Turns in one plane each, and the order they were made in; the first pair answered:
T:
[ 6  2 -9 -2 11 -2  1  9  9  8 10 -7 -3 -4 -5 15 -7 -4  2  3  3  1] => [  3   9 -12  -2  14   5  -2  -4   3  11  13  -6  -4   1  -2  -3  -6  -4
   0  13   5   4]
[ -7   1   5   5 -10  -3  -1 -12  -1   1  -5   6   0   6   3  -9   2   1
   8   0  -9  -3] => [ -3  -3   8   7 -13  -9   0  -3   4  -1  -7   5  -1   2   3   5  -1   2
  10  -7 -10  -4]
[ 1 -8 -2 -4 -5 -3 -1 -6  5  6 -4 -6 -9  9  8  8  1  5  5 -9 -4  7] => [-2 -1  6 -4  0 -9  2  6 -1  3 -1 -4 -4 -5 -9  6  3 -1  6 13 -8 -5]
[ 8  4 -4  0  0 -4 -6 -1  5  1  1 -2  0  7 -7 -4  4 -9  4  8  1  1] => [ 9 -1 -6 -1  0 -3 -7  0  8  2 -1 -4 -3  9  0  3  2 -6  3 -2  2  3]
B:
[  1   5  -2   3   8   5   5  -2  -4   4   2   0 -14  -3  -4  -8   3  -1
 -11   6   1   6] => [  4   6  -4  -4  12   5   2   0   4   4   5 -13  -5  -2  -1  -5   1  -2
  -2  10   2   7]
[ -3   6 -12  -2  10   6   5  15 -12  -8  -1  18   4  -6   1  -3  -5   3
 -18  11  24   4] => [  0   4 -15 -10  16   6   2  20  -4 -10   1   4  13  -2   3   3  -9   1
  -8  13  24   6]
[ -9   3   6  13  -5   0   0  -3 -10  -3   0  13  -8  -5 -13 -12   3  -3
 -12  10  -1  -3] => [ -7   5   1   0   8  -1  -1  -1  -5  -1   8  -3   4  -3 -11 -14  -2  -7
  -1  25   2   0]
[ -8   3  -7   6   3   9  -7  10  -9  -5  -1   6   5 -10  -7   1  20   4
   2   4   5  -6] => [-5  3 -7  2  7  7 -8 11 -5 -4  1 -1  9 -9 -5  1 16  3  7  8  7 -6]
A:
[ 0  0  4  2 -7  2  1 -3  1  2 -3  5 -4  0  2 -2  1  5 -1 -2 -2  0] => [-1 -3  4  0 -8  1 -1  0  2  0 -3  5 -1  2  5  1 -2  6  2 -4 -2 -1]
[ 10   3  -2  -5  10  -4   4  10 -10  -4   3  -8   3  -1  -8   9   0   3
  13   8   0  -4] => [ 12   1  -3  -2   8  -4   6   5  -9   1   5  -7  -6  -3 -12   8   4   0
   7  12  -3  -1]
[ -2   5  -6  -1   0   3  -8  -6   3  -2   0  -6   1   7   1 -12   1   2
   1   1   4  -2] => [ 1  0 -7  1 -1  4 -7 -7  3  2  1 -7 -5  7  1 -9  2  0 -1 -1  3  0]
Q:
[-13   9   0   2   0   9  -1 -10 -14  -2  -3  17   3   0   0 -28   0   3
  -8  11   3  -8] => [-14   9   4   1  -5   7  -2  -7 -15  -8  -6  20   7   2  -1 -22  -3   5
  -3   5  -1 -13]
[-8  3 -3 -1 -2 -4  2  3 -4 -8 -6  9  8 -4 -6 -1 -4  0  4 -5  0 -3] => [-6  1 -1 -3 -6 -8  2 -2  0 -5 -7  6  9  1 -3  3 -5  1  9 -8 -5 -3]
[  6  -4  -1   7  -9   0   2  -7   7  14  -1  -2 -19   1  -3   8  10  -1
  -6  -7  -4   9] => [  6  -2  -2   7  -5   1   3  -4   4  13   0   0 -20  -4  -5   4  10  -3
 -12  -4   0   9]
[ -1   4  -4  -2   4   8   3   8 -10  -6  -3   4  10   2  10  -1  -5   4
  -4 -13   8  -2] => [ -1   2  -2  -2   0   6   1   5  -8  -7  -4   4  11   5  11   3  -7   5
   1 -17   5  -2]
W:
[ -7   0   3  10  17  14   4  14  -7   2  -9  -1   1 -11   2   6  -5  -7
  -6 -25   4  -3] => [ -7   2   6   6  19  12   4  17  -8   0 -11  -5   7 -13   0   6  -7  -7
  -3 -21   3  -6]
[  4  -8   9  -3  -3  -1   0   0  -1   1   8  -1 -11  -1  -5   5   0   1
   0  -4  -1   0] => [ 3 -8  6 -3  1  1 -1 -2 -1  4  9 -2 -9  1 -1  3  2 -1 -2 -6  3  3]
[  4   8  -3   2   1   9   7  -7  -5   2   7   8  -6  -8  -8  -6   5  -4
 -16   5   6   9] => [  4  10  -7  -6   8  13   7  -2  -5   0  12   3   4  -8  -7  -5   2  -6
 -12   7  11   9]

(2 to 3 turns a pair)
[ -1   2   2 -12   8  -8  -3  -1   9  -9  -3 -13  15   0  -4  -8 -14   2
  18   6   0   0] => [  5  -3   0 -13   8  -7  -2   5  15  -8  -3 -18  10  -5   0   5 -14   4
  16  -3   3   5] : T, Q, T
[ 2  4 -6 -3  1 -3 -2 -5  8  4  7 -8  1 12  8  2  2 -1  6 -7 -1 16] => [ -1   5  -1   6  -5  -1  -2  -9   0   5   4   6 -11   9   5  -2   4   0
  -4 -11  -3  12] : B, B
[ -3   2   4   5 -15   5  -2 -24  -8  12  -7   9 -10  16   6 -16   8   4
 -13  -3 -14   0] => [  1  -6  10   8  -9  -4   9  19  -4   1  -8  14  -5 -10  -4  20   6  -1
 -21 -10  -6 -11] : W, T, B
[ -6  -3   5   4  -6   0   3  13  -4 -10  -9  20  -7  -7   3   5   3   5
 -11 -20   1 -14] => [ -5   6  -2  -9  12   2   2  15  -6  -8   2   7   9 -10  -7 -12   1  -8
  -6  16  10 -13] : W, T, B
[ -2  -7   9  16 -13  -4  -4   1  -8  -2  -7  15 -17  -5   3  16  -1   5
 -20 -34   1   4] => [  5  -9   8  14 -14  -5  -7 -13  -2   8  -4   3 -22   3   6  13   0   5
 -14 -33  -1  14] : Q, Q
[ -2   6   2   2  -4  -3  -5 -16 -11  -1   0   0   2   8  -3 -19   2   1
   5  18  -9  -1] => [ -4  -4   2   3 -11  -1  -5  -3  -7 -11 -10  12   3   7   8   1  -4  11
  -2 -19  -1  -4] : T, B, A
[  3  -2  -1   5  -2   3   1 -11   0   9   1   4 -13   2   3  -1   4   2
  -8  -5   0  10] => [  4  -1  -5  -3   8   3  -1 -11   4   8   5  -8  -6   3   4  -3   3  -4
  -2   5   4  11] : B, B
[  1   7   4  -1  -3  -5   5  18  -3  -6  -6  -2   9 -10 -20  -2  -1  -7
  14  15  -4 -12] => [  0  -3   5  11 -12  -3   5  17  -2  -7 -12  13  -6 -12 -13  10   4   2
   2 -15  -3  -9] : T, T, B
[  9   5 -18   1   5   7   1  -6  -1  14   4 -12  -1  12   5  -9   5  -4
  -5  26   2   6] => [ 16  -6 -12   0   1  -5   3  16  11   7   1 -19   4   5   6  24   0  -1
   6   6   2   0] : T, W
[ -8  11  10  -5  -4 -11  -4   9  -2  -6   6   0   4  -5 -11   1  -5  -1
   8  14 -16 -11] => [  2   0   7  -7  -9 -13  -5   5  10   1   6 -11  -4   4   1  15  -6   3
  13  -5 -16   0] : T, T, Q
[ -7  -3  -2 -16  -8   2   6   5   9   3  -4  -7   1  15   3  16 -18  11
  -3 -18   3  -2] => [ -4  -1  -1 -20  -5  -1   5   5  14   8  -1 -15   2  15   0  14 -19   7
   3  -8   1  -2] : Q, W
[  2   0  -1  -3  -8  12  -6  -8   2   0   2   0   3  15  10   2   0   3
  -2 -20   6   7] => [ -2   6   4   9 -11   8  -4 -14  -9   5   2   8  -8   4  -4  -9   8  -1
 -12   0  -1   2] : T, W, T
[ -6   3   0  -4  -3  -1   4   9  -4  -9  -7   8  10  -2   2  -4  -1  -1
   4  -6   5 -13] => [  1  -2  -3   5  -7  -2   5   4   0   3  -8   5 -10  -5   0   8   8  -1
  -5 -14   3  -3] : T, A, T
[ -3   4   9  -9  -4  -2  -9 -11   6  -3   4 -12  15  16   5  -9 -14   1
  17   5  -9  -2] => [ -3   4  10  -9  -3  -5  -8  -4   5  -4   4 -11  15  10  -1  -6 -13  -1
  17  11 -10  -6] : T, T
[ -2   3   1   6  -6   3  -2   7  -3  -6  -2  11  -3  -8  -6  -4   5   5
  -5   4  -7 -13] => [ 1 -2 -7 -7  2 11 -6  3  6 -5  1 -3 10  7 12 -4 -2  6  3 -6  4 -6] : B, T, W
[  2   5   0  13  -3  -4  -1 -10  -9   5  -2   4 -15  -6 -11 -12  12  -5
  -6  14  -6   5] => [  7  -4  -6  14  -1   3   4  -3  -5   4  -3   7 -20  -4   0   2  12  -3
 -14  -9   5  12] : T, Q, Q
[ -9   9   5   4   0  -1   2   9 -15 -12   3  11   3 -12 -15  -7   0  -4
  -6  10   3 -14] => [  0  -1  11   1 -16 -11  -6  -9   2  -3  -2  -8   3   8  -4   2  -3   6
  21  -5 -15 -10] : Q, Q, Q
[  2 -10  -2   2   3  -9   1  10   7   0   6 -11   3  -1  -5  19  -8  -2
  11  -2  -3  -1] => [ -1   0  -5   2   7  -3  -1  -8  -1   7  11 -12   0   5  -5  -7  -4  -8
  10  18  -2   2] : Q, T
[  2  -5   7  -2  -4 -10   2  23   4  -3   2   1   1  -7  -1  20  -7   1
  -6  -7   3   2] => [  2  -5   2  -9  -3  -1  -4  12   8  -3   2  -4   9   8  13  12 -12   3
   0 -15   7   8] : T, T, W
[ -8   5 -12 -10  21  14   3  12  -7  -8  10   9  14  -1   7 -11   0  -4
 -14   3  28  -2] => [ -7   2 -13 -10  18  15   3  14  -2  -7   9   7  12   3  14  -4   1  -2
 -13 -10  28   0] : T, T, T
[ -4   4   5   9  -1  -6   3  -3  -3   0  -3   9  -5  -2 -11  -5   5  -1
   0   9  -8  -4] => [ 1 -2 -2 -3  6  1 -3 -6 10  0  0 -7  5 13  8  1 -3  3 10 -7  3  6] : B, T, W
